Named turns come first, each shown by rows before and after it. Which turns, in which order, take the first row of each pair that follows to the second? Write the first one first, as in the answered first pair.
turn vele:
+0.66,-0.53,+0.71,+0.70,-0.31,+0.17,-1.39,-0.02,+1.44,-0.77,+1.25,+0.52,-0.31,+0.58,+0.19,-0.28,+0.67,-0.23,-0.46,-1.07,-0.16,-0.18,+1.40 |-> +2.00,+0.70,+0.52,-0.49,-0.75,+0.04,-0.55,+0.08,+0.04,-1.28,+0.10,+0.26,+0.03,+0.16,+0.59,+0.44,+0.87,+0.52,-0.66,-0.26,-1.47,-0.14,-0.59
-0.83,-0.91,-1.18,+0.25,+0.22,-0.35,-0.74,+0.01,+0.91,+0.30,+0.95,+0.91,-0.32,+0.41,-0.22,-0.02,-0.13,-0.53,-0.58,-0.82,-0.38,+1.15,+1.95 |-> +0.84,+1.04,-1.33,-0.95,+0.05,+0.13,-0.65,+0.70,-0.27,-0.89,+0.65,+0.79,-0.19,+0.03,+0.27,+1.04,-0.18,+0.46,-0.29,+0.25,-1.49,+1.31,-0.33
+1.37,+1.35,-0.83,+0.64,-1.36,+0.99,-0.94,-0.47,+1.06,-2.12,+0.00,-0.26,-0.17,-0.73,-0.03,+0.01,+1.55,-0.32,-0.10,-0.43,-1.77,-0.86,-0.03 |-> +0.64,-0.12,-0.80,+1.07,-1.47,+0.61,-0.08,-1.24,+1.30,-1.08,-0.81,-0.49,-0.20,-0.90,-0.05,-0.73,+1.90,-0.83,-0.89,-1.09,-1.70,-1.21,+1.07
-1.69,-0.89,+0.10,+1.06,+0.41,-0.32,-1.43,-1.41,+1.35,+1.06,+1.30,-0.74,-0.71,+0.26,-0.27,+0.05,-1.34,-1.31,+1.19,-0.65,+1.05,-0.13,+1.86 |-> +1.38,+2.31,-0.10,-1.01,-0.25,+0.19,-0.96,-0.68,-1.09,-0.75,+0.15,-1.06,-0.22,-0.18,+0.57,+1.63,-1.18,+0.45,+1.28,+1.07,-1.04,+0.13,-2.00
turn Bado:
+0.01,-0.58,+0.09,+1.09,-0.22,+0.60,-1.50,+0.53,+0.49,-1.63,-0.19,-0.78,-0.10,-0.77,-0.19,-0.17,+1.72,-0.42,-1.00,-0.24,-2.13,+0.24,+0.86 |-> -0.44,+0.64,+0.19,+1.03,+0.99,+0.66,-1.28,+0.77,+0.17,-0.26,+2.20,-0.81,+0.41,-0.61,-0.48,+0.30,-1.52,+0.15,+1.19,+0.79,+1.45,-0.49,-0.24
-1.23,-1.18,+0.24,-0.67,+0.05,-0.01,-1.78,-1.14,-0.96,+2.05,+1.47,-0.94,-0.16,+1.09,+0.79,-0.92,-0.89,+0.29,+1.50,-0.49,+0.13,+0.71,+0.71 |-> -0.60,-1.46,+0.12,-1.37,-0.49,-0.46,-0.43,-1.54,-1.87,+2.30,-0.15,-1.48,+0.05,+0.59,+1.37,-0.91,-0.36,+0.55,+0.68,-0.38,-1.02,+0.66,+0.07
+2.13,+1.33,+0.47,+0.58,+0.08,+0.23,+0.49,+0.82,-0.81,-0.75,-0.64,+0.90,+0.03,+0.49,+0.34,+0.71,+1.59,-0.48,-0.29,+0.42,-2.17,+0.35,-0.85 |-> +1.50,+1.78,+0.56,+1.35,+0.82,+0.66,-0.96,+1.55,+0.28,-0.78,+1.47,+1.45,-0.16,+1.06,-0.06,+0.97,+0.52,-0.56,+0.89,+0.51,-0.22,+0.38,-0.25
turn Pon:
+0.26,-1.52,+0.65,+0.89,-0.46,-1.31,-1.01,+0.68,+1.28,-0.64,+1.17,+0.65,-0.25,-0.47,-0.37,+0.15,+1.21,-0.76,+0.13,-0.64,-1.33,+0.25,+1.69 |-> +0.69,-0.82,+0.52,-0.26,+0.29,-1.94,+0.96,-0.04,-0.42,+1.69,+1.20,-0.03,+0.78,-1.20,-0.26,+0.35,-1.47,+0.28,+1.10,+0.53,+0.85,-0.90,-0.12
+0.90,+0.86,-0.89,-0.76,-1.29,-0.51,-1.37,+0.30,+0.02,+0.05,+0.03,+0.78,+1.44,-0.16,+0.31,+2.08,-0.08,+0.24,-1.09,-0.41,+0.82,+1.60,-2.09 |-> -0.28,-0.62,-0.75,+0.21,-1.18,-0.69,-1.95,-0.02,+1.40,+0.44,+0.37,+0.93,+0.96,+0.37,-0.22,+1.38,+0.45,-0.73,-1.52,-1.25,+1.18,+1.59,+0.04
+1.26,+2.12,-0.61,-0.44,+0.17,+0.82,-1.17,+1.03,-0.50,-1.11,+0.95,+0.36,+0.14,-0.05,+0.29,+1.17,-0.76,+1.01,+1.07,+1.00,-0.44,+0.21,-1.45 |-> -0.82,-0.47,-0.40,+1.37,+0.36,+0.68,-2.20,+0.65,+1.48,-0.53,+1.46,+0.78,-0.37,+0.48,-0.36,-0.16,+0.16,-0.53,+0.47,-0.64,+0.15,+0.32,+1.95

Between the rows of a pair lie two turns.
+0.35,-0.71,-1.03,+1.56,+0.62,+0.68,+0.09,-1.07,+0.91,+0.08,-0.60,+0.90,-0.70,-0.57,+0.08,-1.02,+3.52,-0.92,-0.54,-1.53,-2.52,-0.20,+2.48 |-> +0.18,-1.16,-0.99,+1.42,+0.72,+0.06,+1.25,-1.69,+0.72,+0.97,-1.14,+0.42,-0.47,-0.82,+0.15,-1.50,+2.95,-0.95,-0.64,-1.48,-2.01,-0.65,+2.50  Pon then Bado
-1.05,-1.53,+0.93,+2.16,-1.15,+0.75,-0.81,-0.33,-0.66,-2.40,+0.79,+0.64,+0.78,+0.00,-1.96,+1.18,-0.18,-0.75,-2.24,-0.56,-0.41,+0.94,+1.57 |-> -0.07,+0.54,+0.87,+1.23,-0.87,+1.06,-1.03,+0.16,-1.58,-2.46,+1.84,+0.74,+1.05,+0.06,-1.82,+1.96,-1.75,+0.36,-0.75,+0.79,+0.58,+0.68,-0.31  vele then Bado
-1.07,-2.08,-0.31,-1.25,+0.45,-1.68,+3.16,-1.86,-2.69,+2.16,-0.79,-0.48,+0.25,-0.36,+0.72,-1.17,+0.93,+1.26,-3.14,-1.38,-2.02,+0.86,-0.86 |-> -1.46,-2.65,-0.21,-0.80,+0.38,-1.68,+2.69,-1.78,-1.98,+1.99,-0.75,-0.31,-0.09,-0.25,+0.67,-1.30,+1.51,+0.83,-3.46,-2.09,-2.25,+0.93,+0.28  Pon then Pon
+1.49,+0.60,-0.77,-0.04,+1.31,+0.20,+2.36,-0.59,-0.70,+1.17,+0.15,+1.02,+0.71,-0.25,+0.13,+0.89,-3.45,+1.60,+0.62,+1.26,+1.15,-1.78,-1.24 |-> +1.55,+1.94,-0.66,+0.85,+1.31,+1.53,-0.89,+0.96,+0.68,-1.30,+1.94,+1.93,-0.28,+0.83,-0.31,+1.46,-2.33,+1.33,+1.18,+1.13,+0.66,-0.65,-0.66  Pon then Bado
-0.66,-0.40,-0.38,+0.89,+0.22,+0.90,-1.71,-0.13,+0.71,+0.07,-0.51,-0.36,-0.31,+1.26,+0.85,+0.01,+0.04,-1.12,-0.55,+0.13,-0.18,-0.33,+1.61 |-> -0.93,-0.74,-0.22,+0.61,+0.28,+0.65,-1.15,-0.32,+0.64,+0.96,-0.45,-0.66,-0.19,+1.14,+0.78,-0.04,-0.54,-1.22,-0.27,+0.15,+0.46,-0.68,+1.62  vele then Pon
